128 stands for zero in the data rows.
Here are some numbered points:
[150 149  87 115 114 193 116 148 199 113 167 129  79 155 139 104 191 227
 128  83 114 101 133 155 112 181 146 146 142 159 169 129 207 136 185 134
  42 255  97 176 207 185 251 138 255  44  92 145 119 150 111 163 138 122
 125 255  85 142  82 179 146 184 244] 0
[160 151 117 126 143 105 113 158 112 149 133 144 137 175 153 117 150 127
 109 159 146 118 177 151 140 117 129 145 116 111 149 166 124 109 177  98
 146 140 155 232 219 155 100 136  81 149 179 124 170 114 166  89 190 168
  88  89 161 144 107  94 117 160 127] 1
[138 152 111 144 124 162 130 143 198 136 155 158 114 123 137 130 163 166
 164 147 130  98 104 143 135 145 133 139 125 148 129 145 185 139 140 137
 113 189  88  86 206 151 207 137 255 122 138 132 129 164 130 128 132 160
 156 197 127 124 141 165 147 157 177] 2
[ 99 154 132 139  83 131 124  78 119  92 135 104  85  84  82 131 116 136
 107 106 130 131 143  84 125 154 149 158 106  58 130  93 106 139 121 136
 117 107 112 105  15 139  69 107 167 112  88  82 139 126 124 105 116  93
  84 137 136 125 116  68 132  88 204] 3
[150  96 187 164 117 118 191 187 101 157 149 102 202 168 205 137 126 135
 165 154 132 161 125 160 146 172 170 139 162 148 140 155 129 217 157 149
 166 158 138 154 214 107 118 165 128 191 155 186 146 147 151 173 138 194
 148 133 121 173 143 121 133 197 143] 4
[116 161 123 134 138 133 131 135 145 138 146 149 133  77 113 134 145 114
 166 139 156 133 148 137 127 118 171 119 140 136 137 138 125 160  98 133
 181 114 157 110 117 156 155 161 125 151 111 123 131 142 108 157 104 118
 165 116 124 109 159 143  99  80 172] 5
[149 125 145  98 129 190 117 148 171  93  83 115 135 126 119 168 156 198
  93 121  89 136 128 138  97  99  49 131  93 133 128 124 132  57 119 128
  74 142 145 119 146 132 153 116  69 114 162 126  98 158 130 108 107 143
 113 176 134 148  96 172 157 141 165] 6
[117  68 117  96  98 114  73 123 149  62  20  75 112 102  99 169  82  98
  80  91  75 117  39 127  98  68  60  79  80 128 114  74  98   1  53 143
  43  45 125   3  80  75 163 116   0 102 132 115  54 165 112 116  90 110
  99 111 125 125  76 149 141 139  26] 7
[122 123 155 134 113 129 128  98 117 120 164 142  95 141 102 124 144 157
 113 114 132 120 145  98 153 154 132 156 134  91 131 117 113 163 134 127
 102 147 139 135  49 150  86 135 143 111 108 139 169 140 128 123 155 105
 120 154 124 135 113  93 115  88 171] 8
New points follow, each followed by the numbers of its two nearest points above, looking only along the 4 directions in which the numbered points spread most, nearest first.
[118 136 103  93 128 126 101 138 127 126  89 106 123 104 135 107  90 141
 128  98 128  97 129 105 154 131 112 142 140 140 128 115 113 183 103 127
 169 108 107 120 133 117 116 130  82 128 131 143 132 114 112 136 125  95
 121 125 125  99 166 121 136 121 117] 5 8
[137 101 160  90 137 135 115 159 111 115  75 107 156  93 131 155  95 136
 167  96 103 132 103 130 126 122 115 111 191 141 141 141 111 227 113 118
 169 121 139  83 136 120 101 127  10 137 130 131 143 116 109 128 106 162
 151 101 132 137 161 155 148 174 144] 5 4
[128 120 169 130 150 152 156  87 127  77 187 154 158 227 153 201 175 156
 146 150 130 181 178 107 154 191 144 144 138 155 144 143 143 176 179 155
 123 119 137 226  55  90 155 149 184 146 142 175 166 150 198 147 199  82
 161 183 127 150 155 176 122  75  99] 5 8
[114  96 113 107 104 123 137  81 108 118 116 100  95 138  88 112  97 124
  85 113 105 122 142  83 116  98 127 145 116  97 117 102 110 141 100 105
 110 100 110 101  29 106 128 117  98 104  90 148 128 111 107 131 125  87
  97 130 122 130  96 102 132  78 100] 3 8
[121 109 167 140 143 136 164 106 127 100 176 134 146 201 183 156 181 123
 157 141 166 160 132  84 141 136 128 122 133 191 120 146 134 161 154 140
 126 111 118 233  64 128 161 138 165 178 119 193 169 152 164 168 207  97
 171 187 126 171 146 182 114  98  51] 5 4
[174  89 114 150 124 116 135 160 124 156 207 149 150 150 135  92 140 118
 129 178 120 143 119 179 114 135 165 128 125 134 125 121 138 119 171 116
 115 144 107 215 254 121 146 123 205 123 148 156 149 115 175 135 152 203
 153 105 114 134 130 125 116 161 118] 4 1
[109 132 112 171 152 145 149  89 124 107 141 143 104  64  95 133 120  63
 124 159 121 126  88 125 130 116 133  89 113 116 108 111  85  60  61 151
 143  98 149  44  79 131 136 131 193 139 116  86 112 121 128 103  85 100
 137  93 136 112 110 110 110 106 131] 5 3
[117 106  81  95 142 105  99  78 108  92  42  98  46 108 103  91 108  86
  89  73  98  72  81  79 105 114 118 107  80 113 129 104 128  54  40 101
  99  83  84  25  58  94 107  91  73  91  87 113  70  77  74 106  65  80
 102  80 138  90 115 100  87  71  34] 7 3
[ 82 131  42  82 137  88  66  77 119 117 115 139 116 103 122  98 164  39
 138  86 142  88 141  87 144  88 132  91 166 186  82 132 135 116 102 103
 187  66  94 124  91 128 165 115  65 125  82 119 115  83  91 163 115  45
 138  57 106  66 187 178  76  60  26] 5 8
[ 99 141 112 114 138 133 121  86 124 133 157 134 123  98  64 107 126  94
 140 124 141 136 144  84 139 132 145 123 119 131 108 137 105 140 127 116
 151  99 136 129  47 122 102 127 125 165 114 118 131 107 109 115 123  91
 128  67 118 108 133 125 108  67 159] 8 3
[143 119 153 158 140 133 146  78 153 111 203 128 138 196 145 155 188 120
 185 138 147 153 157  83 139 128 130 125 140 173 142 174 128 162 161 148
 151 104 153 245  85 121 140 151 146 152 128 168 152 146 146 149 197  75
 160 170 140 124 148 149 131  80  76] 5 8
[139 154 116 122 121 160 104 138 155 131 141 155 118 137 135 129 136 130
  92 140 125 140 158 141 116 101  91 124  96 109 131 143 134  54 159 146
 124 146 153 171 161 129 125 128 105 113 165  86 114 148 140 121 157 147
 102 129 140 144  72 117 133 137 115] 6 1
[142 193 146 180 161 166 189 128 182 140 111 168 127 149 210 168 202 230
 177 170 186 155 168 132 191 144 170 119 142 187 126 155 184 194 110 156
 214 161 156  58 150 200 184 154 255 142 121 164 140 145 115 160  95 137
 177 216 162 142 150 170 151 168 148] 2 5
[128 132 133  79 137 111 129 163 123 135  96 104 181  75 106 134 118  93
 167 125 137 101 111 145 114 140 144 114 172 123 112 165 111 179 125 127
 173 125 129 132 114  95  91 130   3 136 123 123 103 120 120 156 107 120
 136 100 134 129 176 153 108 129 155] 5 8
[148  66 154 112 113 104 118 173 108 159 104 106 176 157 175 128 105 108
 135 118 128 128 105 149 119 144 154 114 151 141 141 117 104 181 117 122
 143 130  99 101 169 107 144 133  98 147 135 157 141 125 150 149 115 165
 181 127 102 132 148 120 124 141  95] 5 4
[127 136 126 117 143 105 126 154 124 157 128 119 152 119 154 130 112 115
 136 130 167 131 141 136 168 124 104 132 139 119 138 137 115 137 182 120
 162 137 147 160 177 126 102 140  42 138 166 125 149  84 120 122 129 165
 115  86 149 136 130 108 115 148  96] 1 4
[139 108 125 123 131  85 129 144 112 179 127 130 143 132 169 106 139 138
 144 146 146 112 121 158 146 130 122 131 149 149 121 132 146 159 155 136
 135 140 104 149 186 123 120 136 100 133 128 172 155 123 131 139 158 160
 139 103 152 131 148 139 125 151  68] 4 5
